The rows of X fall into 3 groups, and each row is roughly a mix of its group's hidden directions.
X:
[[ 14   1 -11  13  -2  -1  -4  -2   4  34]
 [  7   0  -5  13  25  -6   4  23 -16   1]
 [ -3   7  18 -28 -12  -1 -17   4   4  -7]
 [ 15   1   0  16   2   0   2  19   3  29]
 [  6  -3  17  -7 -15   2 -18 -15  13  19]
 [-24  26  -2   8   0   0 -12  -4  10 -10]
 [-28  17  -4   7  17   1  -9 -12  -1  -6]
 [-15  23  -7   1  -9   4 -18  14  17  -4]
 [-12 -16  11   0 -12  -7  -6  -7 -29  -7]
 [  9  -4  -2 -27   8  13   7  10  21  -7]
 [  4  13 -17  16 -15  -3 -25  -4   7  -7]
 [ 15 -12   0 -23 -19  -9   6   9   2 -14]
 [ 19 -23 -11 -12 -11  -9  10  -4 -13  -8]
 [  6  31  -4  -7  -6   1   9  21  -8  -4]
 [ 11  23   8 -14 -11   3   8  21  -6 -10]
 [-17  -6   0  -8   5  -1   4  -5   1 -35]
 [-26 -14 -17  16  10  -6  -2   2  -6   8]
 [ 11  14   6   4  25   4  -9 -22  -5  11]
 [-16  -2   0  21 -11  21   6   8   8  17]
 [ 17  -4   3 -21   5 -19 -12 -19   4  -4]
 [-15   4  -7  16  -4  15  17  23  -7  -5]
 [ -4  11 -14  12  28   0  10  -4 -13 -10]
 [ -3 -14 -15 -13   2 -18  -1  10   0 -26]
 [ -2   0 -12   4 -13 -10 -11 -23 -10 -23]
 [  8  -3 -23   3 -24 -17  -1   2 -10  -7]
 [ -2  -9   2 -14 -20   5 -17  26  -1   0]
 [  6  -3  15 -15 -15  -2 -18 -17  13  12]
 [ 11 -18   7 -23  13   7  20  -5   1  -5]
 [-14  14  -4  15  -1 -16  20   7 -11  15]
 [ -2  12  22  -1  -5   8   1  18 -16  20]
 [-20  18  10  -3  21   4  17  -2  10   2]
 [ 15   1  19 -16 -14  10   3   3   9 -21]
 [-25  27   4   7  11   1   3  -3  11   0]
 [ 19  22  17   0  -2  13   1 -13   2  14]
 [-21   1   1   1 -17 -15   7  14 -22   4]
 [-14 -28  -4  -3  -5  -2   0   4   9 -23]
 [-12  16  16  -3  19   0  -2 -16 -19  -2]
 [ -7   3  12   9  21  -3  25  -9  -7  14]
 [ 23  24   2   0   5   1  -2 -14  -1  18]
 [  0  -8 -14  24  11  -3  15  20  -9   2]
 [ 12  17   3 -22   7  10   8  -4 -11 -20]
 [ -4 -32  -1 -10  -3 -10  -5   4   6 -20]
 [ -2   8  11 -25 -11   5  -2  20  -5 -18]
 [  2 -10  18   4   7  14 -24 -18  -3  -8]
 [-15   8  -9 -19   2  -9  26   0   3 -13]
 [-11   5   3 -25 -14   0   0  10   0 -24]
 [  7  18  -8 -14  -6 -10   6  26  -9 -12]
 [  5  -9  -5  -1  15 -22  -4  26 -10  -7]
 [ 18   1  -5  -2 -24  11   7  13  20  -6]
 [ -1   6  10  13 -11  23  -1 -14   7  22]
 [ 14   1  -2  -8  28 -21  -9   1 -10  -6]
 [  8 -26   4   1   3  -1  -8 -26  14  -3]
 [ -4 -21  -2   6 -30  -3   4   8  13   8]
 [ 16  12  -1 -10  28  -5   1  -1 -15 -12]
 [  6  11  14 -13 -17  11   8  17   3 -19]
 [-11   5 -10  21  18   4  10  20 -12  -3]
 [  8  -2   5 -14  19 -23 -17  12  -7  -6]
 [  8   9  -2  -4  22  12   6 -16  23  -7]
 [ -9 -28   1  -1  13 -17 -12  -3 -11   9]
 [-27  21   5  12  -3  -1 -16  -4   0  -6]
 [-20  15  19  -2  14   5   2  -5 -20  -6]
 [ -5  -2  14  16  11   4 -14 -28  -9  -6]
 [ -3 -13  15  -1   4   8 -17 -23 -10 -16]
 [  1  -9   2 -25 -15 -14  -3  16   2 -18]
 [  1  14 -23  -1   4  -4   7 -11  10 -26]
 [-11 -23  12  12 -12  19   0  -3  15   4]
 [ 13  -5  15   7  24  12   8  -1   7  20]
 [ -9  15  -3  10 -14  23  13   4  15 -12]
 [ -7   1  -5  18 -18 -12 -19 -10 -18  -6]
 [  8  -7  -1 -10 -20   5   7  18  14 -22]
 [-16 -20   0   9  17  -9 -10 -12 -10  16]
 [  3  10  12 -13 -21  24  10  11  -2  -6]
 [  8  -1 -25 -12 -22 -10   0   8   3 -14]
 [-31  12  -2  10  12   3   5   5 -16  -1]
 [-17 -12 -20   5  -6 -11  15  11   1 -18]
 [-11  -8  -8   0  17 -29 -13   8  -1  -7]
 [ -6  -1  -4   9   2 -16  16 -25 -18  -9]
 [ -2  -9   1  -9   6 -23 -12  27  -4  -8]
 [-17   0 -11  20  -4  12  17  19  -4  -3]
 [-13  12  -6 -23   2   1  18  15  15  -6]
 [-24 -18  -3  -1  12  -7  -2  -8  -4 -21]]
Here is one row from each group, named. Which group is each of the other rows in?
[ 25 -16 -17  -5  -8 -14  -5   3  13   5]  S
[  7  17  -1   9  30   8   4  -1 -16   0]  Z
[-12   9  16   6  25   4  18  -5   2  13]  F

[  4  -5 -11   1  20 -20 -11 -16 -11  14]  S
[-23  12  -3  15  -7  21   6 -14   6   3]  Z
[  2   8  -9  28  -2 -15   3 -17 -13   6]  F
[-16  26 -14  -2  -5  -2  -5   4  18 -12]  F
[  9  -8   9  -9   6 -17 -11  10 -19  22]  S
[ 27   6   9 -12  -4  13   4 -22   0   5]  Z
[ 22  -4  -9   1   3  10 -17 -18  15 -12]  F
[ 29 -13   8 -14  -7  -5  -7  -9  12  -4]  S
[ 24  23   1  -2 -10   4   3  11   0  18]  S
